Each run below is a few steps of one of 8 hidden systems, one row a step.
E, run 1:
[[ -6  13  -1   1   2  11   4  -3 -17  11  -3  10  -1   3  -8  -1 -10  -4]
 [  7 -13  -2   4   1   0   3  -3 -14   6   4 -11   3   0 -16  10   8   1]
 [  4  -6  12  -2  12   5   2   6   2   5 -14   3   5  -4   4   5  15  -9]
 [  3   6   1  -3  -5   3  12  10 -14   6  -2  -2  -9   1   1 -14   2 -15]
 [ -7 -17  11  -5   2  11   2   3  -8   8   1  -4   1  -1  -7  -1  -4   8]
 [  7   5  -1  -4  12   4   4  -6 -13  15  -8  13   0   0  -4   6  11  -4]
 [  5 -13  -3   3  -7   2   5   8 -12  10   1  -9  -8   0  -4   3  10 -15]
 [ -6  -4  22   3   6  11   5   9  -4  11 -13   7   1  -5  -5   1   1  -4]
 [  8   7  -3   0   6   1   9   6 -21  11   1   4   0   4 -14  -9   2 -11]]
A, run 2, 9 rows:
[[ 12  12   8  -1  -1   5   0   1  -8  10  -4   7  -8  -5 -10   8  -3   8]
 [  4  -7 -20   4   7  -4  -3  13   1  -1  -1  11   0   2  -4  -5   7 -14]
 [  3  -5  24   0   4   0  -1   9  -2   1   3 -13  13  -3  -2   9   2  -9]
 [  9  15  -6  -9   3  19   7   8   4 -11 -14   3  -2  -3  -1 -10  -2   6]
 [-15 -22  -4   1   6  -2  11  -6  -7  -2   1  -7  11   7  -1 -12  11 -10]
 [ 16  11  17 -16   0   5   5 -13 -13  11  -1  -6  -4  -3   5  11   5  14]
 [ -3  -2 -30  -2   1   8   0   2  -4   6 -10  19 -16   3   8  -8   6 -13]
 [ -6 -18  25  10   1 -12  -1   7 -14  22  10  -4   2  -2  -8  10   3 -16]
 [ 28  26  -1  -8   7  10  -6  21   2   0 -10  14  -5  -8 -10   2  -5   9]]
J, run 3 (9 x 18):
[[-10   2   8   9   2   4   1  16   2   0  -4   6   5   0  -6  -9 -10 -13]
 [  9  12  13   1   1   0   5   4  -7  -2   5  -9   8  -1 -16   0  -6   3]
 [ 15   4  -7 -13   9  10   3   3   1  -9  -7  -6   7   1   1  -1   9   3]
 [ -1   0   0  -5  -3   0  13 -11  -5   0  -6  -8  -4   3  12  -6  16 -10]
 [  1 -11   1  -6  -8   1   1  -8  -1  13  -1   5 -21  -5   7   1   3  14]
 [-12 -11 -10   3   9  -5  -6  -2  -4  15  -1  24  -4   2  -1  -1  -1  -5]
 [ -3  -6   6  17  -2  -9 -10   5  -3  10   7   3   4  -2 -13  19  -4 -13]
 [  7   7   1  10   4  10  -7  25  11  -8  -8   3   5  -5 -17   5  -8  -3]
 [  6  13  13   0   6  -2  15  12  -6 -11  -2 -13  16   2  -9 -17   4 -14]]
Y, run 4, 9 rows:
[[ 16   0   8  -3  -3   7 -14   2   7   0  -4 -16   5  -5  13  36  11  -8]
 [-12   4  -6  11 -10  18  10   9  15  -8 -21  11 -18  -6  -2 -19  -5   2]
 [-10 -10  15  -3   2 -21  10 -13 -10   1  21 -11  11   6  -5 -18  -5   5]
 [ 29  19  -4 -12   9   0 -16   5   3   2   0   9   1  -4   4  20   1   7]
 [-27 -10 -22   5  -7  17   2  -5   2  -4 -12   4  -6   7  13  -6  -3 -16]
 [  3  -8  32  11  -7 -15   7 -10   4   2   8 -14   0  -9 -13   7   4  16]
 [ 16  18 -18  -5  11  -6  -8  19  11  -5  -1  28  -5  -1   0 -15  -6  -2]
 [-25 -19  -2  -7  -6   8  -4  -8 -10  -1  12 -23  14  13  16   3  -8 -17]
 [ 22  19  21   8  -2   8   2  -2  10  -3 -14  -2  -4 -14 -20  21   3  24]]
X, run 5:
[[ -9 -12   3   4  14  -6  -4   9  -3  11   2  17   7   1  -8  -3   0  -9]
 [ 12  15  -1   8  -3   2  -7  12  -7   7   1   3  -3  -3 -12  15  -7 -10]
 [  2  -4 -13   3   3  15   0  17   8 -16  -7  -3   4  -1 -14  -8  -5   5]
 [  6   1  12  -3  10   2   9   3  -5 -11  -1 -19  24   4  -7   1   8  -7]
 [ 21   4  -2 -24   3  13   6  -1 -10   2  -6  -8  -6  -1  10  -2  11   6]
 [-18 -17  -1  -5   6  16  10 -11 -12  10 -13   3   0   4   5  -3  10  -5]
 [  5  -1  13  10  -2  -8   7 -11 -17  24  -2   8 -12  -6 -15  11   9   4]
 [  4  -8 -13   7   8  -2  -7  21   2  13  -3  29 -13  -4 -14  -7   0  -2]
 [ -5   2   6  20   4   4  -7  24  -3   1   2  -2  16   0 -22  12 -11 -23]]
W, run 6, 9 rows:
[[ -3  11   4  -3   1 -11  10 -21 -20   5  13  -7   8   7  -4  -7  -3   0]
 [ 18  -4 -10 -12   3   9 -10  -8   5   4  -6   4  -8  -4   6  21   9  16]
 [-21  -4  -5  10  -2   2   6  -6   5   0 -14   7  -2   3  13  -5   8 -22]
 [  6  -7  10   8 -13 -16  -3   9  -5  15  15   1 -18  -7 -10   1  -6   2]
 [ -4  -1 -15  -2  14   8 -16  17  13  -9  -1  17  10   2  -5  -2 -14   4]
 [ -5   9   2  10  -5  -3   9  -3 -13  -8  10 -23  17   8 -10   1  -2 -22]
 [ 26   1  13 -10   2   9   0  10  10  -7  -7  -9  -3 -10  -7   9   7  26]
 [-14   5  -4 -12  12   4  16 -10   1  -8 -13   7   9   7  17 -26   9  -9]
 [  5  -4  14  -6 -13 -12   1 -20 -19  22  13 -10 -15  -2   9  12   5   4]]
X, run 7:
[[-18 -16  13  -4   6   1  11   3  10   2  -7  14  -6  -4   2 -30  -3  17]
 [ -4  10   7   3   8 -18  -5  -9 -21  18  18   9  10   7  -3   4  -6 -17]
 [ 13   0 -23   0  -9   8 -19   9   9   2   1  10 -18  -5  -3  18  -9   9]
 [-20  -2   1  21   2   3   4   6  18 -19 -11  -2  15   0 -12  -5  -1 -12]
 [ 23  10  16  -7  -6 -15   5   7  -2  -7  16 -22   3  -1  -4  -6  -1   5]
 [ -1  -4 -11 -28  13  17  -7   3   7  -8  -7   3   6   4  24 -10  -3   6]
 [-15   3   4   5  -8   5  13 -31 -16   5  -4 -15   5   5   4  12   9 -14]
 [ 12 -12   0  -3  -7 -10   2  -9   6  11  -1  12 -27 -11  -2  -1   9  30]
 [-22  -9  -1  12  13 -12  -3   9   4  11  -3  28   5   2   3 -11   0 -23]]
K, run 8 (9 x 18):
[[ -4  15  11  -1  -7   2   4  -4   6 -16   6 -10   5   1  -9 -12 -22  21]
 [  7   2 -20 -14   3  -2   2 -16  11 -20   2  -3   5   5   8  -8   3  20]
 [ -4 -12   5  -9  -8 -13   2 -24   6   0   5  -9  -7   0  23   3  11   8]
 [-11   3   3   9  -9 -12  -7 -18  15   9  -2  23 -21  -7   7   5  -7  14]
 [-14 -10 -15  14   0 -25 -18  -2  11   0  21  15   3   4  -3   3 -14  -5]
 [  4  10  15  12  -3 -12 -21   4  19 -11  13  -9  16  -3  -2  25 -16   0]
 [  1  19 -12   5 -13   7  -9  12  28 -32  -2  -9   1  -1   8  -3 -17  -2]
 [ -5  -1   9 -10 -12 -10  10  -2  12 -27  15 -29   7   5  12 -29 -12   8]
 [  8  17   8 -23  -2  -1   5 -27  14 -10  -1   2  -8  -3  15 -11  -7  42]]
K, run 9:
[[ -3   8   2  -8  13  -6  -1   0  -4   2   4  13  10   4   2 -13  -6  -2]
 [ 11  -1  -8  -8  -4   4  -5  -4 -11   6   7  -9  -4   2  -1  12  -2   3]
 [-10  -8   1   8   0  11   3  -5   7  -2 -12   0  -1  -3  -3   6   5   1]
 [  4   7   0   7   1 -14   8   1   1   1   1   7  -3  -1  -3 -10   7 -11]
 [  6  -8   6  -9   4   1  -9  14   1   5   6   2   0  -2   2   3  -5   4]
 [-10   9  -3   2   0  13   0  -5  -4  -2  -6  -1   7   4   0   4  -7  -8]
 [ 10  -2  -4   5  -6  -5   7   2  -2  -5   3  -7  -5  -2 -11  -4   5   2]
 [  0  -7   7  -9  12   2   0   4   8  -1  -7   5   5  -2   4  -4   6   5]
 [  0  10  -5  -3  -3  -1   2  -6 -10   6   1   2  -5   4   7  -1   0 -12]]
Z, run 10, 9 rows:
[[ 26  -5 -17  -8   1  -6  -7  16 -17  18   9   7 -15  -1  -2   8  12 -10]
 [-15 -17   0   6   7  19  -4  23 -15  11  -4  -2   9   3  -7   6  -4 -28]
 [ 10   7  15  20  -5   1  16   8 -16   5  -4 -12   2  -5 -35   4   4  -5]
 [ 26 -10  -8 -12  17  10   7  22  -5 -14  -3 -12  16   1 -17  -9  14   6]
 [ -1  -2   9 -17   6  15  20 -11 -28   6  -6 -24  14   9   6  -3  17 -13]
 [ 17  -2  -8 -14 -11  25  13  -2 -23  15 -10  -6 -28  -4  -9   1   6  16]
 [-10 -39 -21  -5  16   7   6   2 -19  21  -6  17  -6   3 -10  -8  18  -1]
 [ 12 -12  -1  11  -1 -12  -2   0 -34  34   9  -1  -8   0 -15  22  17 -24]
 [ 16 -11 -13  10   6  22  -9  46 -11   6  -8   1   0  -3 -24  14   2 -22]]
A, run 11 (9 x 18):
[[ -7  -4  -8  -8  16  17   4  11 -16   5  -9   4  13   8   1  -7   5 -20]
 [  8 -10  12  -5   3  15  14   6 -24  12  -5 -16   2  -2 -14   4  12  -5]
 [ 17   1  -6 -11  18  10  11   4  -9   7 -20  13  -3  -2  -3  -6  24  -2]
 [ -1 -13   3  -9  12   3   8  12 -24  15  -1  -3   6   5   7  -9  16 -29]
 [ 15  -2  16 -13  10  23   5  16 -21  19 -13   2  -5  -6  -8   5   7   3]
 [  5  -2 -15   0  20  10  12  14 -18   8 -17  15   5   3 -13  -9  20 -21]
 [ 16 -17  19 -11  13   4  10  18 -25  14   1 -17  11  -1  -5   1  21 -15]
 [ 17   7   3 -20  20  31   9  17 -12   7 -28   9   2  -4   1  -2  16  -2]
 [ -7 -18  -6  -2  14  12  22  11 -30  11 -11  -5   9   8  -7 -19  22 -32]]
Z, run 12, 9 rows:
[[  2  13 -17 -13 -11   5 -20  -9  -1  -1  15  -2  -5   6  13  14 -25   9]
 [-28 -15  -8  17  -6   8  -4 -13  21  -7 -13   8  -3  -1   3   7  -4   2]
 [ 10  12  12  15  -2 -31   0  -7  15   4   2  18 -10  -9   0   1   9   0]
 [  4   8  -9 -10   5  -9 -21  23  15 -11  12   6   7   5  16  -6 -17 -11]
 [-26   9  22   9  -8   3   1  -9   7 -11   2 -14  15   3   4   3 -19  -6]
 [ 13  21   2   2  -8  -3   3 -10  23 -19  -5   1  -7  -8  -7  -3  -6  30]
 [ -9  -8 -13 -17  11 -10  -3 -11  19 -15   2   7   9   7  27 -18   5   3]
 [ -9  14  12  -4 -17  -9  -7 -25   1  13   8   2 -15  -1  27  12  -9   1]
 [-11   2 -20   8  -7   2 -16   7  24  -3  -2  28 -20  -5   2  -1 -20  13]]
Y, run 13 (9 x 18):
[[-13  21   9   9  -3 -10  16 -19  -7   6  -7  14  -6   1   3 -14   0  -9]
 [ 13 -13 -14  -6 -10 -18 -13  -3  -3   8  23   0 -15   1  -1   6  -4  12]
 [-14  -4   5   6  15   8 -18   7  11   8 -10  21  11  -2   2  18  -9  -7]
 [ -6   7  -7  24 -20  -6   5   5   5 -14   7 -18  -1   2 -12  -1  -5 -20]
 [ 10 -19   8 -12  12   4  -3  21  13 -12   3  -7  11  -3  -9 -13  -3  23]
 [  0  31   6 -10  11   8  11  -8  -7  -9 -10  -2  19   7  11  -8   2 -18]
 [ 12  -6 -15 -15 -17  10   8 -17  -8  -2   1 -18 -21   1   9   2   9  17]
 [-10  -3  13  -4  15  -3   1 -20   4  18 -14  32  -5  -6   5   2   8  17]
 [ -2  12 -13  18 -18 -30  -6 -11  -3   9  16   8 -16   3   6   5  -4 -23]]
E, run 14 (9 x 18):
[[  8   7   6 -17  12   0   2  -5 -30  21   8   5   4   5  -1  -1  -1   1]
 [  8 -21 -14  -5  -1  21  -1   6 -15  13  -9  -5 -12  -2  -6  16  15  -2]
 [-13  -2  20  11   3   6  14  -7  -9  18 -19   6  -5  -6  -2   5  16 -17]
 [ 13  -5  12   2   2  -7   6  22 -20  20   6   4 -10  -4 -18  -9   2  -8]
 [-11 -20   1  -4  15  23  -1  18 -18  11  -7   1  14   5  -9   3  -1 -14]
 [ 10  18  16  -3   4  16  15  -5 -29  15 -11  -8   4   0  -9  10   9 -11]
 [ 12 -24   2  -5   5  13  19  15 -16   9 -11  -9  -7  -5 -19 -11  22   3]
 [-13 -14  19 -12  17   9  12  -2 -22  24 -11   6   4   2  10  -8  16 -16]
 [ 16  -1   5 -10  -6  12   5  11 -32  32  -1   4 -24  -5  -5   3   4  -4]]
J, run 15 (9 x 18):
[[ 21   4   2 -15  -9  -9 -10  22   2   7  10  -2 -19  -4  25  -4   0 -13]
 [-27 -19   1  -6   2  25   4   5 -12   5  -4  -5   5   8   1 -11 -12  -5]
 [  1  18   9  12   0  -6   8 -28  -8   8  -3   8   0  -4 -19  14   0  14]
 [ 23 -12 -25  -2   8 -10 -11  17   8  -5   5   8  -2  -2  -3   2  14  -1]
 [-18  -8  22   4   3   4   1   9   5   1  -8  -6  12   0  15   0   4 -26]
 [ 10  21   5   3 -17  11   5   3  -9   5  -1  -1 -20  -6 -13   0 -17  11]
 [  2 -17 -13 -10  22  -2   6   3  -5  -6   2   6  17   6 -12 -17   9   7]
 [  7  11  20  -2  -2  -7   0 -17  -3   8  -3  -8   4  -3  16  24  14 -13]
 [  7  -7 -26  -1 -14  17  -2  16   2   1  -6   5 -28  -4   1  -7  -2   2]]
W, run 16, 9 rows:
[[ -9 -11   8  -4   5 -10  -1  10  -3   9   6   6   2   2  12 -12   2 -18]
 [  4  12   7   0  -3   5  -7   4 -10  12   4   5  -4  -1  -8  10 -14   2]
 [ -3  -8 -17   6   7  12   2   2  -1  -6  -7   3   8   3 -16   0   2   0]
 [  5  -3  14   5   6 -12   5   1  -2   0   3  -9  12   0  -3   5  13 -12]
 [ 17  10   4 -13   3  10   1  14   0   2  -9   4  -7  -5   6  -4   1   2]
 [-18  -9   2  -5   6  10   9  -6 -13   5  -3  -2   7   6   1  -9   0  -6]
 [ 10   4  10   4   2  -9   1 -12  -8  15   1   7  -5  -5  -9  15   7   7]
 [  3  -6 -22  -2   7   8  -5  11   2   2 -11  15  -5   1   4   0   8 -12]
 [-12 -10  17  11  -2  -4   2   7 -10  10   6  -8   8   1  -5   4  -2 -21]]

Name the system that made each run.
run 17 (2 x 18):
[[ 10  15   3  -9   7   0   6 -23 -16  -2   3 -13  18   6  -2  13   7  -1]
 [ 14  -9 -22  -6  -7   9   1  -5   9  -8 -11  -7 -14  -2   9   8  18   6]]
  J
run 18 (2 x 18):
[[ -5 -10  11   8  -3  -3  11  -1 -15   5   7 -16   6   1 -15   0   4  -7]
 [ 13  10   3  -1  11   9   1   7   7   0 -17  15  -1  -7  -9   3   8   8]]
  K
run 19 (2 x 18):
[[  4  -3  11  -6   7  -5  -9   2  -5  13   6   8   3  -2   0  10  -4   4]
 [ -4   6 -13   7  -2  11  -7   0  -2   1  -5   4   1   0  -4  14  -6 -11]]
  K
run 20, 2 rows:
[[ 15  10  -1 -11  16  20  -4   5   8 -10 -14   9   9  -4 -14   5  -6  30]
 [-14   8 -18   0   2  -5  17 -24  -5 -11  -5  -5   9  12  16 -14  14 -22]]
  Y
run 21, 2 rows:
[[  1  10 -10   3 -13  -9  -1  -5   1  -9  12 -10  -4   5   4  -3  -8  -5]
 [ -5  -8  11  -3   3   8  -8   2  18  -5  -6   0   1  -5   7   6  -5  13]]
  Z
run 22 (2 x 18):
[[ -3 -29 -13   4  -4  18 -12  14   6  -5   1 -10   0  -2 -17  14  -8  12]
 [ -1   4  10  14  17  -4  15 -13  -4   4 -17   7  14  -2 -12   7  24 -14]]
  Z
run 23:
[[ 14  -8  -4 -16  13 -10   6  18   4 -12   6  -3   8   2   8 -28  11  -5]
 [ -2  11  24 -19   3   6  -2 -10 -11   6   6 -10  11   3  17   6 -10  -1]]
  W
run 24, 2 rows:
[[ 11  -2   7   7  -9   8  -6  -1  22  -8 -12  -4  -9 -13  -5  21   5  22]
 [-11   1 -11   4   1 -10  12   3  13 -12  -5   9  -2   4   9 -33   4 -13]]
  W
run 25, 2 rows:
[[-16 -19   2  10  -6   5   4   8 -11   4   5 -17   6   6  -4   1   0 -22]
 [ 19  10  20  -3   3   6   7  -3   2   2 -11   1  -5 -10 -13   5   6  24]]
  A
run 26:
[[  8   3   3   5  -7 -16  -1  -5  -5   5  15  -3  -5  -1 -10   3  -4   5]
 [  3  -7  -9  -5  10  10 -14  11   9  -6  -4   2   9   0   2   9  -2   0]]
  Z
run 27:
[[-11 -23  -4  -6   9   7  -3  -2  -4   6  -1   0   7   3   3   4   5  -2]
 [ -2  13   5  14  -7  -2   0 -12   0   9  -8   9  -9  -5  -3  15   1  -5]]
  J
run 28 (2 x 18):
[[  6  -4 -19   7  -6  19   8  15  -7  -2 -14  -8  -9   0  -9   0  12 -18]
 [  1 -18  24   1   8   1  15  13 -12  13  -5  -5   2  -5 -11 -10  16  -5]]
  Z
run 29, 2 rows:
[[ 14   8  12 -15  -5  -3   6   1   1   3  -4  -6 -12  -4  22  -5  12  -5]
 [ -7 -14 -10 -14  -4  11   3   0 -13  11   0   2 -14   3   9 -11  -1   1]]
  J
run 30, 2 rows:
[[ -6  -4  17  -8  -2  15   6   4 -11   2  -3 -19   8   2   7   1   0 -12]
 [ 10   6   7  -9   5  13  12   1  -7   8 -13   9 -10  -6  -8  -9   4  15]]
  E
run 31:
[[  0  -3 -10  -1  -3   0  -6  -8  -6  10   6  10 -13   0  -4   7  -7  12]
 [-11  -8  -3  13   5  -9  -7  -6   3   6   1  13   5   1  -6  11   1 -10]]
  Y
run 32:
[[ 19  14  17 -10  -9  -1   1   1  16 -18  -1 -23   1  -6  20   7   6   4]
 [-26  -2  -8  -5  -2  12   7  -4  17 -13 -15   8  -7   2  15 -25  -8   5]]
  A
